In the data rows, 128 means zero.
Some points, one per row:
[150, 224, 210, 161, 96, 124, 122, 159, 117, 133, 152, 218, 93, 227, 94, 201]
[141, 130, 96, 131, 140, 125, 82, 255, 132, 149, 147, 105, 110, 93, 178, 98]
[75, 145, 128, 139, 98, 94, 135, 69, 85, 163, 177, 130, 121, 113, 134, 80]
[103, 77, 93, 189, 126, 172, 117, 95, 137, 27, 58, 109, 185, 129, 187, 162]
[125, 100, 183, 162, 157, 214, 154, 114, 103, 54, 63, 190, 172, 98, 87, 83]
[119, 103, 67, 95, 145, 128, 117, 158, 162, 137, 24, 121, 97, 123, 145, 207]
[139, 102, 90, 153, 84, 57, 88, 170, 145, 166, 118, 118, 167, 131, 155, 99]
[101, 165, 139, 143, 83, 99, 145, 0, 106, 228, 192, 157, 137, 94, 124, 89]
[192, 104, 130, 132, 91, 112, 126, 6, 109, 218, 144, 83, 140, 176, 98, 146]
[210, 162, 178, 113, 190, 84, 195, 142, 124, 19, 12, 176, 86, 123, 53, 91]
[129, 83, 94, 121, 80, 132, 83, 188, 165, 153, 54, 98, 126, 108, 152, 149]
[47, 134, 115, 152, 121, 94, 144, 92, 109, 132, 172, 105, 80, 159, 185, 130]
[40, 173, 136, 101, 123, 128, 151, 37, 115, 61, 95, 83, 49, 116, 147, 113]
[149, 98, 88, 82, 207, 99, 91, 42, 171, 114, 0, 148, 115, 183, 111, 108]
[200, 198, 255, 96, 106, 191, 159, 0, 64, 135, 88, 244, 112, 99, 67, 119]
[107, 134, 136, 120, 183, 183, 160, 216, 103, 11, 125, 124, 146, 137, 121, 114]
[116, 102, 91, 118, 110, 130, 100, 88, 148, 143, 79, 120, 76, 145, 172, 113]
[149, 144, 104, 104, 76, 67, 108, 87, 172, 123, 192, 120, 189, 126, 85, 84]
[85, 139, 135, 137, 112, 94, 140, 35, 93, 209, 194, 141, 156, 113, 138, 102]
[154, 183, 164, 164, 193, 187, 176, 254, 163, 109, 130, 210, 213, 115, 154, 130]
[158, 108, 124, 94, 97, 134, 134, 184, 89, 31, 72, 139, 117, 131, 58, 111]
[61, 137, 103, 171, 153, 135, 114, 145, 128, 138, 149, 108, 51, 125, 130, 242]
[163, 119, 140, 117, 121, 178, 120, 225, 119, 76, 55, 85, 98, 106, 127, 115]
[104, 114, 65, 145, 138, 106, 92, 153, 125, 112, 48, 85, 60, 157, 146, 168]
[128, 163, 161, 130, 169, 177, 170, 234, 131, 67, 149, 177, 229, 125, 106, 154]
[131, 89, 47, 116, 146, 96, 136, 156, 186, 208, 0, 161, 174, 108, 123, 247]
[255, 85, 49, 15, 112, 149, 70, 157, 249, 190, 132, 104, 149, 189, 176, 208]
[141, 120, 119, 133, 91, 103, 116, 78, 103, 123, 142, 92, 104, 122, 162, 73]
Then 10 other points, each followed by its number:
[168, 154, 103, 145, 192, 147, 80, 180, 129, 123, 159, 134, 52, 71, 133, 62] 0
[100, 119, 126, 84, 173, 145, 129, 250, 99, 107, 161, 86, 133, 99, 100, 69] 1
[87, 133, 140, 149, 136, 113, 136, 187, 100, 184, 155, 111, 90, 134, 152, 97] 2
[90, 76, 92, 104, 143, 103, 96, 92, 138, 148, 65, 116, 93, 129, 161, 129] 3
[187, 96, 154, 189, 85, 74, 129, 30, 72, 211, 207, 127, 143, 112, 204, 116] 4
[190, 82, 115, 146, 73, 78, 122, 59, 125, 141, 120, 95, 154, 145, 158, 81] 5
[85, 88, 131, 111, 151, 155, 154, 190, 114, 65, 129, 85, 163, 118, 140, 92] 6
[134, 197, 119, 85, 114, 79, 116, 0, 141, 103, 144, 83, 134, 78, 112, 73] 7
[107, 90, 61, 162, 105, 116, 140, 0, 110, 103, 65, 137, 132, 83, 161, 178] 8
[145, 198, 128, 164, 154, 150, 126, 0, 91, 131, 185, 23, 174, 157, 73, 97] 9
Which three of these numbered points are nearest to each point below by angle, seen from the average point of the first points? Their numbers follow each, nearest first.
[148, 225, 185, 61, 146, 125, 174, 159, 138, 1, 0, 201, 0, 95, 177, 95] > 0 7 1
[127, 127, 117, 102, 107, 83, 99, 102, 105, 111, 133, 113, 101, 111, 103, 78] > 7 5 0
[154, 95, 137, 120, 111, 95, 121, 111, 123, 157, 127, 81, 162, 138, 162, 79] > 5 4 9
[116, 159, 99, 211, 110, 205, 115, 221, 124, 105, 120, 200, 91, 113, 133, 158] > 0 2 1
[136, 181, 153, 72, 128, 130, 119, 29, 133, 108, 98, 51, 127, 121, 125, 81] > 7 9 5
[64, 100, 90, 169, 88, 169, 122, 0, 81, 86, 26, 145, 103, 73, 94, 143] > 8 3 7
[162, 156, 198, 82, 94, 111, 132, 125, 92, 57, 41, 188, 108, 121, 65, 100] > 7 1 6
[141, 179, 140, 132, 95, 205, 164, 164, 72, 2, 67, 167, 187, 117, 79, 78] > 6 1 9
[129, 161, 163, 109, 161, 160, 145, 187, 105, 139, 182, 125, 119, 101, 116, 100] > 1 2 0
[117, 117, 131, 164, 94, 76, 126, 49, 90, 212, 176, 125, 156, 122, 164, 69] > 4 5 9
[100, 96, 104, 198, 142, 159, 126, 147, 107, 102, 77, 160, 116, 107, 145, 153] > 8 6 3
[187, 120, 83, 115, 91, 43, 129, 68, 124, 153, 135, 128, 207, 121, 135, 119] > 5 4 7
[168, 156, 51, 84, 135, 107, 63, 246, 179, 142, 170, 86, 78, 169, 200, 109] > 0 1 2
[132, 195, 153, 122, 122, 77, 134, 64, 142, 58, 196, 109, 146, 121, 81, 136] > 7 9 4
[86, 109, 88, 104, 80, 108, 86, 255, 143, 93, 94, 84, 73, 159, 134, 89] > 1 6 2
[118, 151, 147, 112, 131, 95, 152, 85, 116, 42, 159, 117, 148, 130, 118, 141] > 7 9 6
[81, 152, 131, 112, 199, 134, 138, 169, 100, 112, 194, 81, 109, 112, 155, 109] > 1 2 6
[93, 144, 133, 110, 141, 121, 149, 126, 93, 147, 198, 121, 168, 88, 96, 75] > 1 2 9
[99, 110, 104, 144, 131, 102, 122, 180, 122, 149, 170, 90, 117, 120, 176, 85] > 2 1 6
[76, 124, 152, 134, 156, 117, 137, 0, 134, 97, 67, 164, 124, 140, 85, 136] > 8 7 9
[126, 198, 166, 110, 109, 204, 160, 174, 90, 39, 110, 167, 189, 139, 87, 162] > 6 1 9
[164, 99, 155, 141, 111, 148, 119, 87, 147, 111, 0, 121, 143, 122, 118, 142] > 8 5 3
[118, 72, 65, 79, 150, 109, 111, 83, 174, 151, 0, 93, 112, 138, 144, 176] > 3 8 5
[94, 167, 186, 122, 148, 166, 166, 118, 114, 55, 122, 153, 172, 134, 114, 182] > 6 9 1
[80, 144, 121, 114, 122, 124, 146, 163, 70, 156, 167, 108, 157, 89, 100, 77] > 1 2 6
